In the data rows, 128 means zero.
Here is a table of points, one per row:
[94, 203, 203, 127, 78, 85, 155, 131, 185, 125, 162, 142, 183, 129, 102, 92, 187, 108, 156, 172, 137, 115, 221, 88, 154, 92, 150, 73, 126, 116, 203, 171, 131, 121, 131, 126, 136, 82, 169]
[150, 99, 144, 143, 109, 176, 99, 167, 160, 122, 104, 178, 205, 92, 131, 115, 195, 158, 165, 61, 139, 111, 148, 134, 141, 146, 122, 132, 136, 135, 124, 103, 197, 119, 122, 89, 163, 140, 141]
[87, 174, 123, 68, 127, 103, 53, 161, 159, 158, 145, 136, 141, 141, 172, 98, 143, 73, 213, 154, 138, 76, 66, 178, 85, 105, 97, 117, 80, 153, 96, 166, 111, 195, 152, 202, 240, 106, 124]
[215, 143, 70, 101, 95, 92, 75, 116, 138, 69, 94, 73, 156, 56, 132, 85, 85, 104, 107, 150, 89, 166, 85, 128, 62, 64, 84, 130, 104, 135, 119, 113, 133, 80, 149, 83, 74, 113, 125]
[144, 82, 168, 165, 130, 168, 91, 153, 115, 123, 125, 95, 170, 147, 148, 64, 153, 81, 163, 127, 168, 130, 122, 147, 231, 166, 183, 117, 110, 149, 84, 184, 141, 127, 62, 144, 19, 99, 115]
[74, 246, 109, 98, 145, 151, 138, 90, 92, 59, 129, 216, 103, 87, 132, 91, 136, 137, 108, 135, 99, 158, 120, 80, 110, 171, 134, 130, 135, 121, 84, 108, 172, 86, 125, 55, 193, 164, 85]
[104, 112, 87, 120, 87, 114, 101, 174, 78, 150, 138, 78, 91, 178, 165, 172, 139, 127, 141, 102, 111, 177, 128, 88, 166, 94, 151, 163, 148, 47, 134, 87, 105, 188, 101, 105, 183, 139, 11]
[201, 179, 101, 119, 102, 94, 214, 72, 169, 103, 89, 148, 133, 121, 179, 152, 140, 141, 95, 57, 168, 91, 60, 146, 157, 132, 165, 26, 117, 86, 129, 132, 88, 167, 108, 133, 117, 154, 108]
[47, 149, 78, 146, 178, 129, 129, 86, 118, 171, 126, 109, 81, 147, 169, 100, 185, 198, 133, 111, 108, 104, 187, 116, 120, 59, 125, 158, 162, 201, 109, 105, 35, 115, 156, 101, 83, 122, 113]
[210, 118, 100, 111, 117, 170, 116, 89, 161, 140, 198, 123, 90, 91, 137, 169, 51, 147, 165, 112, 91, 123, 161, 127, 133, 83, 174, 138, 206, 177, 141, 192, 84, 97, 60, 179, 137, 106, 157]
[102, 119, 111, 109, 169, 159, 94, 84, 179, 67, 79, 86, 137, 98, 82, 138, 168, 161, 138, 155, 83, 202, 110, 90, 147, 169, 218, 120, 74, 141, 151, 96, 111, 125, 186, 166, 158, 156, 177]
[190, 147, 229, 175, 110, 130, 119, 143, 94, 127, 109, 162, 29, 131, 113, 90, 115, 154, 177, 105, 73, 122, 169, 145, 67, 188, 82, 76, 107, 170, 138, 132, 172, 123, 156, 159, 140, 94, 109]
[157, 160, 119, 131, 204, 158, 184, 159, 96, 131, 24, 70, 156, 132, 126, 179, 96, 102, 159, 156, 170, 94, 182, 55, 63, 133, 198, 100, 146, 145, 177, 71, 207, 111, 126, 201, 139, 127, 112]
[168, 106, 144, 159, 150, 126, 117, 139, 131, 62, 78, 160, 122, 121, 135, 110, 63, 70, 192, 119, 119, 133, 172, 100, 163, 137, 49, 152, 102, 158, 139, 136, 106, 175, 161, 103, 99, 235, 95]
[112, 135, 129, 82, 167, 89, 109, 183, 150, 107, 103, 199, 84, 152, 220, 140, 89, 114, 116, 161, 150, 185, 155, 204, 155, 124, 192, 168, 142, 88, 117, 173, 183, 105, 168, 165, 90, 175, 118]
[76, 152, 113, 73, 94, 153, 202, 156, 162, 179, 117, 119, 198, 165, 112, 147, 131, 158, 97, 183, 131, 123, 107, 79, 102, 190, 118, 165, 145, 170, 170, 165, 127, 107, 124, 141, 120, 175, 105]
[129, 87, 32, 121, 122, 143, 154, 160, 182, 182, 189, 154, 102, 106, 129, 165, 136, 79, 77, 65, 83, 195, 160, 158, 190, 152, 125, 98, 112, 242, 101, 65, 186, 186, 171, 119, 125, 106, 182]
[88, 174, 184, 167, 122, 76, 146, 150, 154, 102, 106, 131, 145, 134, 120, 163, 91, 71, 106, 77, 111, 112, 115, 130, 62, 127, 145, 206, 135, 91, 148, 79, 46, 175, 142, 104, 26, 95, 203]
[122, 161, 160, 155, 190, 121, 154, 129, 177, 50, 160, 100, 116, 188, 48, 141, 112, 174, 97, 112, 120, 132, 129, 137, 152, 218, 110, 178, 102, 140, 112, 197, 128, 181, 161, 131, 109, 131, 31]
[120, 95, 180, 136, 130, 155, 135, 137, 156, 156, 101, 183, 187, 69, 175, 74, 84, 120, 48, 176, 187, 130, 101, 91, 184, 104, 79, 127, 96, 166, 166, 106, 59, 178, 128, 82, 164, 121, 114]
[101, 130, 129, 160, 140, 158, 160, 81, 103, 103, 108, 119, 126, 160, 116, 120, 98, 92, 168, 135, 187, 230, 111, 151, 94, 117, 139, 65, 145, 168, 77, 125, 117, 154, 15, 49, 127, 144, 139]
[133, 114, 101, 95, 107, 99, 117, 143, 200, 118, 247, 121, 116, 149, 121, 99, 138, 76, 147, 63, 136, 63, 140, 89, 51, 144, 161, 175, 64, 156, 160, 91, 158, 92, 59, 161, 116, 199, 87]
[124, 112, 219, 94, 134, 67, 95, 157, 132, 85, 142, 107, 51, 163, 160, 182, 131, 168, 133, 143, 237, 126, 157, 186, 119, 118, 146, 88, 103, 199, 121, 95, 75, 90, 146, 61, 184, 98, 165]
[183, 83, 127, 191, 81, 82, 159, 142, 106, 79, 103, 138, 115, 113, 177, 166, 212, 102, 131, 205, 108, 59, 102, 98, 165, 83, 146, 147, 161, 166, 21, 106, 108, 94, 163, 186, 109, 108, 59]
[153, 166, 129, 101, 117, 184, 150, 151, 160, 188, 105, 174, 63, 138, 129, 88, 122, 201, 108, 146, 139, 87, 31, 129, 116, 161, 68, 132, 159, 122, 116, 61, 142, 156, 84, 193, 77, 115, 176]
[105, 163, 122, 228, 114, 155, 65, 230, 104, 97, 181, 87, 85, 122, 115, 154, 191, 81, 83, 116, 99, 115, 80, 63, 114, 169, 59, 80, 146, 94, 146, 106, 120, 93, 73, 113, 130, 147, 172]
[161, 103, 139, 194, 144, 215, 115, 115, 70, 164, 188, 151, 135, 151, 127, 180, 73, 101, 88, 138, 126, 101, 88, 132, 135, 155, 181, 124, 46, 78, 89, 212, 77, 72, 193, 147, 160, 148, 184]
[149, 162, 108, 179, 196, 118, 143, 176, 138, 204, 178, 146, 148, 73, 181, 201, 141, 135, 168, 130, 134, 174, 122, 118, 111, 100, 111, 104, 102, 118, 173, 152, 149, 77, 157, 69, 81, 108, 68]
[113, 106, 70, 118, 80, 142, 187, 69, 103, 87, 185, 156, 92, 88, 48, 177, 135, 70, 146, 141, 220, 74, 111, 220, 93, 114, 120, 109, 121, 122, 180, 139, 143, 153, 151, 111, 104, 109, 85]
[110, 120, 136, 172, 166, 110, 202, 109, 159, 119, 145, 174, 185, 144, 161, 70, 103, 187, 159, 43, 122, 122, 90, 136, 79, 73, 158, 165, 119, 125, 68, 131, 130, 47, 117, 132, 141, 134, 126]
[69, 105, 112, 160, 205, 117, 58, 15, 94, 162, 109, 211, 172, 129, 118, 168, 134, 85, 175, 104, 97, 89, 134, 107, 91, 164, 87, 124, 153, 132, 161, 128, 89, 135, 131, 158, 136, 87, 112]
[39, 89, 169, 127, 99, 218, 101, 63, 189, 103, 96, 131, 68, 183, 172, 173, 124, 125, 165, 123, 137, 154, 102, 107, 128, 69, 89, 124, 164, 83, 136, 119, 214, 120, 118, 152, 99, 177, 179]
[187, 86, 186, 46, 170, 149, 94, 105, 120, 193, 136, 112, 115, 129, 173, 90, 132, 75, 101, 100, 81, 183, 92, 75, 95, 130, 151, 139, 102, 108, 188, 136, 129, 144, 115, 115, 106, 64, 65]
[159, 85, 111, 112, 188, 52, 158, 103, 131, 137, 127, 128, 42, 162, 96, 80, 150, 102, 114, 151, 91, 125, 83, 83, 170, 64, 139, 58, 126, 74, 203, 188, 114, 153, 154, 97, 124, 174, 177]
[146, 135, 82, 189, 134, 178, 76, 157, 228, 126, 93, 135, 122, 140, 68, 118, 93, 214, 88, 154, 122, 149, 211, 168, 132, 66, 120, 94, 72, 66, 140, 101, 72, 143, 61, 177, 146, 118, 61]
[154, 149, 145, 96, 149, 173, 210, 169, 88, 81, 181, 87, 130, 180, 98, 157, 109, 174, 176, 107, 133, 192, 94, 87, 149, 79, 50, 152, 99, 150, 113, 117, 109, 137, 200, 148, 152, 58, 141]
[164, 115, 119, 140, 146, 148, 142, 167, 106, 111, 152, 162, 194, 138, 121, 119, 220, 132, 170, 148, 212, 196, 109, 118, 110, 106, 121, 167, 196, 114, 161, 134, 93, 140, 125, 140, 153, 148, 154]
[127, 96, 167, 186, 150, 90, 147, 93, 133, 106, 223, 97, 178, 98, 190, 147, 106, 177, 79, 245, 58, 141, 144, 206, 71, 119, 127, 140, 126, 132, 134, 104, 202, 192, 98, 116, 143, 163, 168]
[202, 113, 94, 111, 132, 140, 129, 83, 115, 65, 154, 184, 163, 232, 147, 114, 185, 106, 116, 153, 92, 97, 187, 110, 164, 118, 118, 147, 174, 113, 146, 75, 128, 161, 111, 137, 154, 127, 180]
[154, 78, 98, 126, 50, 133, 109, 142, 127, 158, 106, 176, 172, 250, 93, 92, 121, 156, 145, 184, 89, 141, 86, 169, 65, 187, 178, 89, 192, 119, 136, 105, 111, 90, 161, 52, 128, 87, 95]
[73, 71, 151, 27, 205, 80, 84, 195, 67, 68, 128, 160, 167, 97, 64, 166, 134, 189, 127, 123, 103, 77, 83, 158, 174, 140, 139, 69, 142, 149, 163, 69, 98, 72, 80, 133, 96, 154, 119]
[151, 126, 175, 107, 41, 210, 75, 138, 109, 109, 139, 114, 106, 29, 113, 127, 116, 164, 98, 105, 155, 91, 136, 95, 116, 104, 211, 170, 189, 147, 129, 151, 84, 182, 196, 72, 133, 161, 123]
[76, 92, 159, 138, 162, 122, 175, 161, 144, 158, 111, 66, 144, 108, 91, 97, 92, 144, 159, 108, 54, 45, 80, 128, 160, 79, 146, 93, 170, 119, 79, 178, 176, 165, 110, 76, 193, 151, 126]
[98, 185, 156, 123, 109, 139, 158, 94, 119, 136, 149, 70, 150, 155, 148, 38, 131, 71, 136, 67, 78, 138, 169, 206, 182, 166, 138, 117, 163, 115, 158, 73, 95, 46, 172, 153, 154, 132, 122]
[150, 76, 126, 80, 128, 141, 174, 157, 163, 126, 75, 63, 163, 83, 141, 173, 124, 74, 129, 109, 115, 115, 202, 164, 100, 189, 66, 95, 144, 32, 62, 104, 68, 92, 153, 122, 188, 156, 141]
[183, 144, 142, 119, 141, 125, 101, 80, 86, 181, 92, 122, 136, 118, 47, 140, 225, 175, 127, 86, 143, 133, 129, 205, 152, 84, 108, 202, 70, 66, 129, 128, 197, 137, 123, 93, 117, 116, 156]
These points spread out most along one direction. How many in every 100 of the points above lie lower along it than each point below? Answers are rounded to whole numbers. More than half of the points above lie lower than the first one.
[154, 155, 181, 105, 123, 139, 174, 128, 107, 152, 103, 128, 102, 103, 129, 206, 107, 97, 103, 129, 68, 114, 130, 196, 167, 141, 85, 206, 190, 140, 199, 152, 133, 116, 93, 122, 147, 142, 100] 46
[73, 91, 99, 171, 39, 107, 126, 119, 93, 110, 99, 129, 141, 111, 221, 152, 145, 222, 132, 73, 115, 135, 135, 124, 127, 183, 137, 65, 86, 110, 198, 173, 155, 169, 157, 151, 96, 96, 115] 50
[137, 249, 128, 113, 112, 101, 72, 168, 55, 143, 140, 146, 191, 153, 98, 169, 47, 128, 136, 101, 104, 95, 140, 118, 151, 94, 160, 96, 145, 118, 67, 108, 153, 209, 126, 125, 97, 97, 170] 50
[142, 119, 87, 191, 175, 77, 77, 102, 78, 150, 148, 33, 145, 136, 141, 46, 66, 159, 79, 102, 246, 108, 109, 148, 128, 174, 101, 137, 199, 133, 156, 107, 160, 151, 178, 173, 159, 168, 149] 50
[111, 145, 75, 147, 143, 133, 113, 126, 135, 62, 57, 101, 106, 130, 159, 124, 157, 81, 60, 137, 126, 120, 72, 152, 142, 129, 159, 203, 96, 182, 159, 175, 146, 112, 62, 120, 191, 9, 152] 46
[110, 140, 83, 124, 65, 100, 93, 152, 81, 137, 105, 151, 132, 146, 101, 101, 86, 121, 72, 125, 143, 143, 136, 133, 177, 50, 73, 127, 121, 167, 158, 184, 161, 33, 137, 182, 122, 166, 131] 46
[136, 119, 167, 145, 127, 55, 103, 113, 154, 222, 81, 163, 126, 172, 85, 165, 171, 104, 31, 104, 168, 145, 148, 89, 87, 112, 156, 132, 129, 157, 49, 137, 149, 121, 123, 121, 166, 174, 115] 50
[109, 86, 180, 70, 65, 114, 118, 22, 120, 113, 164, 92, 168, 145, 141, 170, 84, 145, 95, 130, 153, 116, 156, 51, 173, 132, 61, 124, 81, 118, 84, 90, 165, 105, 112, 148, 106, 81, 95] 50
[117, 89, 55, 51, 154, 163, 145, 172, 91, 115, 98, 109, 107, 150, 170, 93, 142, 154, 95, 125, 135, 55, 223, 103, 59, 141, 93, 142, 103, 118, 83, 230, 138, 140, 117, 58, 83, 109, 183] 48
[114, 151, 97, 141, 102, 143, 161, 112, 86, 191, 110, 101, 97, 133, 139, 107, 112, 124, 204, 206, 132, 67, 137, 136, 183, 154, 173, 180, 21, 122, 148, 33, 111, 107, 113, 77, 116, 184, 141] 59
[116, 126, 107, 144, 91, 81, 85, 123, 241, 157, 104, 81, 125, 117, 57, 162, 99, 126, 195, 155, 132, 134, 90, 121, 149, 154, 113, 145, 173, 138, 118, 158, 140, 113, 184, 94, 111, 107, 152] 46
[124, 181, 109, 106, 191, 160, 88, 94, 164, 163, 184, 114, 87, 57, 140, 98, 138, 127, 103, 189, 176, 129, 144, 132, 174, 158, 110, 87, 189, 72, 67, 136, 146, 118, 146, 113, 78, 78, 97] 30
[53, 52, 147, 130, 126, 161, 182, 175, 88, 128, 128, 155, 97, 83, 72, 54, 125, 69, 80, 149, 130, 156, 131, 149, 68, 68, 165, 129, 109, 98, 91, 104, 142, 140, 161, 209, 100, 84, 107] 43
[136, 169, 140, 98, 88, 116, 139, 90, 67, 173, 122, 79, 137, 95, 116, 140, 209, 136, 139, 143, 100, 207, 125, 166, 81, 141, 112, 106, 99, 172, 92, 181, 70, 161, 78, 204, 99, 209, 137] 48
[121, 88, 100, 146, 94, 24, 167, 136, 99, 143, 134, 178, 84, 59, 100, 102, 81, 162, 196, 126, 135, 188, 159, 63, 163, 224, 128, 186, 137, 66, 111, 132, 119, 112, 68, 158, 171, 79, 194] 61
